The rows below fall into families. The same turns and mirrors carry the whole set onto itself and the rows of a family onto each other. For each named row, which other rows are in its family? Write them in the order they are listed.
These 32 rows form 4 families of 8 rows each.
Muko: [ 2.45  1.49 -1.58  0.74  2.54  2.24 -1.28 -0.99  0.19 -0.99]
pupe: [ 2.10 -1.60  1.60 -1.85  3.07 -0.01 -0.26 -0.64  0.40 -2.76]
zepo: [ 0.55  2.72 -0.37  0.10  1.15  3.50  1.11  0.16 -2.85  0.34]
puson: [-0.34  1.17 -1.28  0.06  3.86 -3.34  5.05  1.84 -0.80  1.48]
Podan: [ 2.55 -0.47  0.37 -0.72  2.48  2.02 -1.18 -1.13  0.38 -1.94]
Biso: [-0.28 -1.04  0.09 -0.28  4.64 -3.46  3.86  2.82  0.97  0.44]
Rek: [ 0.05  2.62 -2.64  1.51  3.09 -1.10  4.23  1.28 -0.88  2.51]
rud: [ 1.01 -3.13  2.44 -2.07  1.99  1.83  2.45 -0.07 -0.41 -0.39]
gimi: [ 0.80  2.50 -2.72  2.02  2.19  2.07  2.63  0.26 -0.94  2.64]
pilut: [ 0.98  0.25 -0.10 -1.34  4.59 -4.49  1.98  0.86  0.24 -2.02]
fupos: [ 2.09  3.07 -2.89  1.66  3.26  0.46 -0.36 -0.38  0.09 -0.20]
Gizi: [ 1.49 -2.42  1.34 -0.32  2.42  3.37  0.46  0.62  1.13 -0.12]
zani: [ 1.37  0.65 -1.28  1.02  1.29  4.16  1.49 -0.49 -0.76  1.75]
Vuval: [ 1.53 -1.31  1.36 -2.00  3.91 -2.80  1.04  0.17  0.40 -2.80]
Bopab: [ 0.68  0.78  1.52 -1.40  0.85  3.55  1.09 -0.16 -2.73 -0.81]
Sipa: [ 0.73 -3.62  2.46 -1.34  3.11  0.78  1.48  1.31  1.08 -0.67]
vur: [ 1.44 -0.35 -0.63  1.40  2.26  4.08  0.29  0.72  0.90  1.14]
gug: [-0.85  0.85  1.73 -2.30  2.96 -2.77  4.01  1.71 -2.68 -1.20]
zeli: [ 0.02  4.15 -1.50  0.84  1.74  1.55  2.23  0.81 -3.06  0.89]
ful: [ 0.34  2.10 -2.92  2.51  3.82 -0.33  2.61  2.21  0.66  2.34]
rogar: [-0.33 -1.12  0.89 -1.69  3.63 -3.33  4.99  1.58 -0.52  0.33]
les: [ 1.03  2.30 -2.05  0.16  4.76 -4.29  1.91  1.02  0.17 -1.00]
nurar: [-0.69  4.33 -1.50  0.40  2.52 -1.08  3.53  1.62 -2.93  0.74]
tumur: [-0.30 -0.57  3.04 -3.13  2.36 -0.98  2.98  1.06 -2.57 -1.82]
balif: [ 1.33  3.55 -2.90  1.35  4.06 -2.22  1.07  0.54  0.07 -0.19]
fula: [ 0.99  1.44 -2.21  2.62  2.85  2.58  1.19  1.38  0.75  2.04]
mavaz: [ 0.21 -3.01  2.03 -1.33  4.14 -1.98  3.04  2.11  0.91 -0.49]
mimov: [ 0.24 -2.99  2.38 -2.54  2.90 -1.33  3.94  0.71 -0.49 -0.51]
kolet: [ 1.47 -1.63  0.77 -0.57  1.31  4.02  1.52 -0.67 -0.50  0.73]
pira: [ 0.31 -0.60  2.98 -2.65  1.41  1.78  1.92  0.26 -2.69 -1.68]
num: [-1.02  2.83 -0.09 -0.88  3.05 -2.85  4.35  1.98 -2.92 -0.19]
dusi: [-0.33  1.02 -1.77  1.43  4.71 -2.75  3.75  2.99  0.64  1.55]

Same family as tumur: zepo, Bopab, gug, zeli, nurar, pira, num
Same family as Sipa: Biso, Gizi, vur, ful, fula, mavaz, dusi

The rows below fall into families. The same turns and mirrors carry the whole set onto itself and the rows of a family onto each other. For each named row, which other rows are in its family? Write them in the order they are listed.
These 20 rows form 5 families of 4 rows each.
vazeg: [ 3.41 -2.28 -1.27 -1.96 -2.91  2.73 -2.23  0.85  1.38]
teni: [ 2.91  0.50  0.83 -1.24 -3.70  1.43 -4.47  0.22  1.71]
duz: [ 0.32  1.57 -1.10 -1.67  2.05 -1.97 -1.02  2.41  0.99]
dege: [ 2.88 -2.30  1.12 -1.70 -3.66  3.04 -0.50  1.73 -0.27]
ponu: [ 1.96  1.60  0.55 -0.28  1.17 -1.09 -2.12 -1.43 -2.52]
pup: [ 1.76  1.15  2.04 -1.59 -0.75  5.27 -2.30  1.24  2.26]
fepa: [-0.18 -1.31  1.53 -3.35 -1.84  3.84 -1.90  1.07  2.41]
Zof: [ 1.13 -1.66  2.29 -2.88 -3.47  3.36 -0.97  1.03  1.80]
veru: [ 2.15  0.68  0.52 -2.15  2.51 -2.97 -0.80  1.06 -0.15]
kino: [ 1.51 -0.34  1.48 -1.15  1.64 -1.97 -0.56 -1.99 -1.48]
gubod: [ 0.08 -0.11  0.39 -1.14 -2.02  5.16 -1.63  0.89  1.81]
bigo: [ 1.84 -0.34 -0.51 -1.19 -3.07  4.31 -2.27  0.35  2.44]
Suriz: [ 2.53 -0.39  1.19 -1.85  2.61 -1.93 -0.61  0.60 -2.03]
suk: [-0.10  1.75  0.57 -0.33  1.38 -1.12  1.09  2.90 -0.46]
baza: [ 1.94 -2.02  2.63  0.15 -3.34  1.56  0.24 -0.67  2.16]
pamiv: [ 2.25  2.13  0.29  0.60  1.97 -1.25  0.44  1.19 -1.56]
gafer: [ 2.25  0.58  0.73 -0.01  2.16 -2.11 -0.43  0.42  3.38]
rebi: [ 2.33  3.30  2.98  0.21  0.36 -1.05 -1.18  2.67 -0.25]
kegem: [ 2.97  0.80 -0.55  0.08  2.61 -0.83 -0.84  0.24 -2.14]
Dafif: [ 1.41 -0.82  2.51 -2.62 -0.13  4.28 -1.12  0.57  3.59]

Same family as suk: vazeg, duz, dege
Same family as teni: baza, gafer, rebi
Same family as fepa: gubod, Suriz, kegem

